Small tables with named rows and columns. After each table, cells are looked up by row and column.

netod:
         besolem  lopo  kipen  vugipo  fenili  gabed
mibalo       126   215    132      59     179    157
rap          168   156    158     126     143    156
koposak      162    80    174     220      83    138
fozala       188   105    161     139     164    134
bogo         137   127    116     134      86    136
zelipu       134   196    162      89     176    110
muv          113   171    145     117     168    119
fosu         138   183    106      91     198    162

zelipu, lopo: 196
muv, vugipo: 117
fozala, fenili: 164
fozala, besolem: 188
fosu, kipen: 106
fozala, vugipo: 139
muv, kipen: 145
mibalo, kipen: 132
muv, fenili: 168
mibalo, besolem: 126
rap, kipen: 158
zelipu, vugipo: 89
fosu, gabed: 162
koposak, kipen: 174
muv, gabed: 119
bogo, kipen: 116

relom
|  | nadu | zos | mego |
|---|---|---|---|
| far | -33 | 926 | -549 |
| rovugu | 676 | 642 | -580 |
| duvu | -197 | 125 | 513 |
| rure | -95 | -409 | 536 |
| bez | 110 | -104 | 843 |
| pim | 861 | 284 | 900 |

duvu, mego => 513
pim, mego => 900
far, zos => 926
rovugu, zos => 642
pim, nadu => 861
bez, mego => 843
rovugu, nadu => 676
rure, zos => -409
far, nadu => -33
rovugu, mego => -580
far, mego => -549

nal.csv
,zop,zum,zuno,mif,pok,kof,befif,rufen
belezat,-37,-14,-70,-83,-36,-64,-91,-56
setevik,-42,-60,-64,-25,-63,-46,85,-41
fimiz,-46,-55,-56,-67,-72,-40,-45,-47
botogoz,-21,-55,-70,-20,-26,-39,98,-57

botogoz, mif -> -20
setevik, mif -> -25
setevik, kof -> -46
fimiz, zop -> -46
belezat, zum -> -14
belezat, zuno -> -70
setevik, befif -> 85
setevik, rufen -> -41
Row with the largest rufen: setevik

rufa.csv
,patarof,sus,kidob,fol,ziketa,koz,sefe,ret
zubeduz,-6.6,30.4,1.4,28.7,-16.8,-21.1,9.8,-10.4
robaz,-49.3,6.7,-14.8,19.1,54.4,-13.2,-5.8,-4.0
bepinu,-30.3,6.7,-10.7,14.2,45.5,-23.7,-10.3,-1.4
bem,64.5,-11.1,9.5,-34.1,-39.1,5.2,18.8,-0.1
banuvi,-35.1,48.2,9.5,2.1,9.9,0.0,5.4,-9.1
kop,-11.4,-26.0,-87.6,2.1,23.3,-60.5,-41.5,-31.0
rem,-30.3,-2.2,9.5,-2.7,-12.4,-10.6,-10.3,1.2
zik,-49.3,6.7,-10.7,16.7,50.0,-13.2,-5.8,-5.3

bepinu, fol => 14.2
bepinu, ret => -1.4
banuvi, ret => -9.1
zik, fol => 16.7
zik, ziketa => 50.0
robaz, patarof => -49.3
rem, ret => 1.2
banuvi, fol => 2.1
zik, koz => -13.2
zubeduz, sefe => 9.8
bepinu, sefe => -10.3
kop, kidob => -87.6
banuvi, koz => 0.0
Which row has the largest sefe? bem

vab =
         godugu  buteso    vasu  nunufet   padul  bokogo   gakap  domilar     rig
fego     -0.148  -0.049  -0.205    0.249   0.476  -0.035   0.042    0.151  -0.080
dul       0.933  -0.088  -0.424   -0.132  -0.120   0.060   0.184   -0.232   0.263
tekego   -0.551  -0.473   0.130    0.345  -0.131  -0.323  -0.419    0.363   0.160
logem    -0.640  -0.455   0.044    0.037  -0.143  -0.103  -0.149    0.484   0.247
kedami    0.487  -0.050  -0.098   -0.212   0.147   0.490   0.022   -0.086  -0.064
sesu      0.606  -0.202  -0.297    0.010   0.229   0.099   0.238   -0.227   0.445
pup      -0.453   0.295   0.175    0.687  -0.011  -0.489   0.136    0.058   0.021
kuzu     -0.104  -0.051   0.103    0.104   0.583   0.020  -0.323    0.439  -0.662
vuz      -0.164  -0.081  -0.119    0.287   0.343  -0.309   0.000    0.336  -0.338
fazufub   0.356  -0.284  -0.117   -0.369   0.361   0.273   0.035    0.426  -0.081
keras     0.943  -0.202  -0.322   -0.266   0.146   0.238   0.506   -0.287   0.753
rubom     0.217  -0.527  -0.520   -0.259  -0.073   0.095   0.229    0.106   0.606
mugu     -0.060  -0.094  -0.058   -0.179  -0.010   0.389   0.035    0.167   0.088
tuv       0.581   0.262   0.011    0.055   0.204   0.563  -0.179   -0.422  -0.337

vasu of pup: 0.175
gakap of tuv: -0.179
buteso of kuzu: -0.051
vasu of tuv: 0.011
godugu of sesu: 0.606
domilar of kuzu: 0.439
nunufet of mugu: -0.179
buteso of mugu: -0.094
vasu of mugu: -0.058
gakap of mugu: 0.035
gakap of fazufub: 0.035
Which row has the largest godugu? keras

